In the rows, 128 means zero.
The rows of D fall into 4 groups, and each row is roughly a mix of its group's hidden directions.
D:
[[ 91 142 107 134 107 133 109 129 129 180 177 118 136 154 116]
 [117 148 108 122 124 134 113  95  88 179 150  98 156 126 144]
 [126  90 141 127 133 103 107 109 135 122 157  90 186 115 125]
 [105 142 118 162 124 159 130 168 121  87 105 126 171 115 118]
 [177 125 116 164 139 159 140 158 102 122 115 170 126 143 139]
 [ 72 141 143 118 113 146 126 102 144 116 143  89 158  97 119]
 [111 159 158 134 119 166 152 103 162 146 155 146  94 130 144]
 [100 131  84 109 130  91 104 147 110 181 142 118 136 134 126]
 [135  91 147  96 123  78 112 112 162 127 125 118  91 140 110]
 [ 91 140 118  94 123 102 133 110 142 160 146 107  75 128 147]
 [132  92 176 133 114 120  97 116 162 164 127 118  93 126 113]
 [ 90 129 131 141 106 185 126 113 122 112 144 105 166 108 108]
 [109 134 119 135 113 135 142 190 111 186 132 135 126 126 106]
 [138 142 124 135 120 157 159 148 138  95 113 169  77 151 117]
 [162 139 158 146 114 105 142 169 138 117  96 141 102 164 107]
 [139 162 130 112 120 156 121  71 133 105 122 161 134 150  95]
 [149 159 143 100 149 103 127  82 148 114  94 151  97 126 144]
 [151 143 174 147 105 129 175 176 123 137 118 118 122 139 114]
 [133 105 123  83 127  71 111 118 135 141 112 119  86 136 111]
 [105 125  96 136 120 159 141 175  87 152 108 118 103 105 137]
 [134 164 102 135 100 161 137 121  78 153 141 125 129 165 114]
 [117 111 105 104 152 109 123 153 161 122 133 185 149 116  99]
 [108 102 111 156 109 173 101 157 114 126 123 131 158 121  88]
 [ 67 127 126 132 107 115 126 178 159 129 139 107 126 129 104]
 [158  97 151 103 137 105 122  76 145 114 126 118  88 128 146]
 [ 92 172 108 149 100 181 133 127 122 128 145 132 121 154 116]
 [118 118 173 146 116 120  84 116 167 153 108 116  91 127 129]
 [131 152 115 116 123 179 183 126  86 135 136 138 123 110 133]
 [143 138 102 139 121 102  99 129  80 169 129  98 143 159 139]
 [114 151 147  85 113 139 143  98 121 120 107 120 153 101  78]
 [ 92 113 108  89 118  91  99 125 120 162 130  96 134 114 102]
 [126 153 156 161 108  92  99 151 155 127 119 112 136 173 114]
 [ 86 138  99 122 140  92 135 179 131 106 105 107 128 108 145]
 [107 136  91 101 156 112 146 123 110 159 145 123 120  98 177]
 [104  91 115 108 129 113 125 127 157 144 158 124  66 130 145]
 [135 133 165 118 116 123 200 152 139 136 159 117 119 124 132]
 [120 107 128 125 148 102 104 126 122 133  93  91 103  89 172]
 [136 136 150 156 137 110 149 184 161 158 146 156 119 139 145]
 [ 95 124 120 127 107 152 134 104 151  80 173 112 142 149 109]
 [108 155 130  88 139  87  97  96 150 156 106 141 132 118 110]
 [138 112 171 143 123 127 114 128 176  80 107 143 129 135  98]
 [144 170 134 144  96 130 121 136 117 142 117 138 120 187  90]
 [125 169  89 116 123 159 139 110  78 160 124 135 107 133 138]
 [130 107  97 168 128 166 147 173 114 103 149 140 119 141 149]
 [124 101 142 148 115 131 149 184 131 152 167 119 164 127 109]
 [138 104 141 142 114  95 135 191 125 121 123 106 157 141  96]
 [ 77 121 144 114 116 151 122 111 138 144 144  97 160  83 111]
 [134 162 136 138 155 141 154 119 118 156 141 133 159  95 181]
 [122 145 116 106 141 131 184 163 107 102 100 133 132  89 132]
 [154 162 148 121 118 114 116  96 139 100 108 146 155 163  88]
 [125  68 140 119 120 116 101 100 145 120 164  96 150 125 111]
 [144 155 165 137 132 122 110 135 147 142  87 162 164 119  92]
 [131 169 151 102 147  84 129  89 136 156 124 118 153 112 148]
 [136 104 109 118 126 119 155 129  92 113 169  88 174 129 134]
 [125 109 123  94 134  93 169 146 132 132 177 119 166 120 117]
 [168  94 159 159 140 118 131 153 158  85 120 147 138 135 131]
 [111 113 129 130 131  65  92 168 156 147 118 118 133 137 117]
 [150 127 168 143 145 105 141 107 171 126 167 130 137 140 166]
 [127 136 140  98 155  79 138  93 146 113 141 103 150 108 162]
 [123 175 136 116 140 109 165 121 112 161 140 104 138 112 174]
 [120 119 150 137 124 145 129 100 137  64 130  95 170 114 126]
 [ 86 134 149 130 124 127 124 115 151  97 140  86 177 102 128]
 [130 173 135 124 133 149 116  67 137 144 120 149  95 136 152]
 [127 155 122 136  98 123 144 164  90 168 140 104 148 156 102]
 [150 123 111 147 118 151 126 178  98 156 109 164 127 143  94]
 [118 120 101 143 117 114 117 194 128 127 126 149 147 153  88]
 [124 125  98 106 105 129 114 133 111 142 109 142  70 160  90]
 [122 131 160 148 112 167 137 125 169  77 125 149 120 138 102]
 [125 128 139 128 131  97  97 131 123 204 121 111 111 120 147]
 [ 98 103 160 120 108 164 138 105 138 133 136  89  99  90 130]
 [107 128 119 141 122  89  84 123 160 138 164 116 145 171 129]
 [130 158 129 124 127 143 128  85  91 178 144 102 143 119 156]
 [141 117 112 111 138  72  94 134 106 180 115 115 137 132 126]
 [177  79 148 137 128 118 117 101 134  88 145 121 140 151 123]
 [143 147 136 101 146 113  99  81 144 112  80 158 124 118 113]
 [115 119 166 117 130  84 127 168 168 127  98 125 131 106 104]
 [119 140  85 141 127 114 127 191 116 120 121 151 148 156 105]
 [105 111 118 141 101 143 104 123 125  82 138  96 164 146  90]
 [ 77 115 124 146 112 106  91 169 160 133 124 102 112 136 119]
 [149 114 140 161 119 177 138 145 131  74 108 150 124 134 111]
 [100 134 109 144 126 115 112 172 150  75  89 133 114 138 118]
 [152 109 123 165 137 166 133 178 108 131 112 160 153 111 122]
 [146 139 121 105 161  63 137 126 138 106 130 134 170 129 140]
 [ 99 148 155 136 126 166 144  97 142 108 146 104 164  93 144]
 [139  81 155 131 129 101 110 109 155  96 152  99 163 130 120]
 [149  66 143 146 112 156 151 146 118 105 159 109 141 125 117]
 [181 119 142  99 146 122 162 100 108 131 142 148 166 116 120]
 [113 127 107 142 117 158 125 185 114 147  98 160 110 123  97]
 [122 118 124 109 137 102 115  94 111 123 143  81 182 105 140]
 [138 151  90 127 108 170 132 107  75 140 138 136 123 158 113]
 [137 139 133 107 144 115 142 111 118  70  77 111 128  99 142]
 [121 156 171 108 104 118 175 121 122 153 146  85 125 121 126]
 [128 127 152 121 114 117 128  93 131 149 135  85  70 137 160]
 [139 121 133 128 138 142 134 115 163  57 111 165 112 134 119]
 [151 107 112 116 149  89 116  87 119 117 146 104 113 142 176]
 [137 125 151 162 113 159  81 128 121 135  90 131 158 125  92]
 [134 155 132 105 155 100 139  92 115 160 131 110 139 101 177]
 [127 154 144  98 129 120 182 118 146 124 135 131  73 126 152]
 [162  78 129 110 162 103 118 120 123 128 103 135 111  91 155]
 [118 137  68 110 134 130 134 145 120 115 124 171  86 153 122]
 [122 153 136 103 151  85 136  94 135 157 147 106 140 110 171]
 [147 110 172 101 138  94 135  90 160 120 150 121 160 116 116]
 [121 118 141 137 104 178 132 125 104 188 139 116  98 113 126]
 [116 160 168 135 127 103 117 126 187 103 103 140 111 140 121]
 [103  92 147 151 116 124 105 160 163 107 140 113 166 123  96]
 [147 155 112 123 149 116 132  87 134  66 128 143 145 150 149]
 [107 149 153 107 124  99 102 103 158 174 114 123  88 125 128]
 [101 131 165 132 128 170 150 105 167 102 146 128 138  91 136]
 [145  96 120 153 133 113 109 152 118  82 122 112 184 137 118]
 [146 119 182 144 117 100  88 125 160 139 101 122 136 138 100]
 [122 140 111 138 139 108 130 193 122 117  73 144 116 118 124]
 [128 131  96 129 123 178 148 101 106  69 140 132 131 138 129]
 [132 130 144 106 147  72 146 157 155  99 109 137 160 113 112]
 [146 175 114 117 146 101 158 116  98 110 128 119 172 134 155]
 [180 112 158 139 139  82 112 129 133  99  93 119 139 141 132]
 [121 118 171 119 135 139 117  81 151 126 136 113 171  87 124]
 [150 130 172 107 136 149 156  83 126 133 114 121 109  86 146]
 [140 149 129 140 112 105  83 102 114 134 125 107 170 169 103]
 [111 135  92 132 110 148 149 166 102 154 169 136 152 150 103]
 [103 130 129 134 105 122 140 188 151 131 135 145 143 143  76]
 [169 115 144 157 154 136 143 139 121  86 117 133 172 109 154]
 [112 122 123 110 160  81  98 100 162 102 127 124 160 110 146]
 [105 140 100 139 146 104  73 147 148 162 115 161 142 135 123]
 [119 136  96 107 132 110 164 122  94 120 168  88 141 134 159]
 [139  86 167 143 117 144  86 100 151 123 105 117  97 120 118]
 [148  82 169 149 111 121  95 124 130 154 137  97 155 128 107]
 [122 110 109 146 124 143  94 103 123 126 122 110  67 143 167]
 [138 110 143 110 141  85 126 145 113 189 122 106 133  96 141]
 [141 153 147  94 147  98 148  96 157 120 111 151  85 124 146]
 [108 135 106 121 151 150 155 111 117 136 149 122 110  94 189]
 [ 83  92 131 111 107 129 101 136 140 147 135 102 142 104  82]
 [111 123 110 138 125  95  70 115 133 122 137 105 173 154 115]
 [ 96 104  80  91 122 138 156 124 109 104 164 110 120 118 126]
 [120 122 113 145 133 166 143 173 149 107 118 183 107 125 115]
 [136  92  97 107 149 104 159 135 137 104 171 136 107 134 161]
 [118 138 117 138 119 130 127 171 102 203 130 129 116 126 131]]

Here is one row of each group, with its name. Which group are the others in?
[ 90 152 104 108 122 165 135  89 118 134 164 127 164 115 116]
Z
[107 143 116 172 110 185 127 158 119 131 148 141 155 139 116]
Q
[143 135 135 131 130 152 196 166 128  94 141 153 133 125 127]
U
[130 116 153 107 138 120 134  83 122 164 148  93 124  93 164]
S

[152 139 129 142 146  81  82  99 131 129 107 114 123 150 165]
Z
[132 171 168 121 114 157 158 114 137 118  89 142  97 117 114]
U
[142 114 113 130 140 108 116 139 114 202 164 139 144 133 141]
Q
[114 137 179 157 119 149 111 115 182 129 119 134  95 125 136]
Z
[126 161 106 110 154 116 130 112 147 110 102 171  83 131 154]
U
[101 102 127 121  97 161 151 142 127 128 175 115 147 127  84]
S
[134 137 105 151 107 169 132 142  93 156 131 134  78 156 137]
Z
[133 148 121 181 118 143  95 133  93 145 120  94 141 149 158]
U
[101 169 141 127 142  98 139 118 157 160 162 117 141 125 169]
Q
[132  99 113 139 111 195 132 126  85 133 121 122 102 113 123]
S
[134 101 124 147 107 178 152 161  96 154 134 126  90 123 130]
Z
[131 101 128 133 134 123 114 115 110 100 136  91 197 108 128]
Q
[144  88 127 100 155  85 131 120 126  98 118 108 157  94 139]
S
[128  79 149 105 127  98 107  99 141 111 138  90 156 109 111]
Q
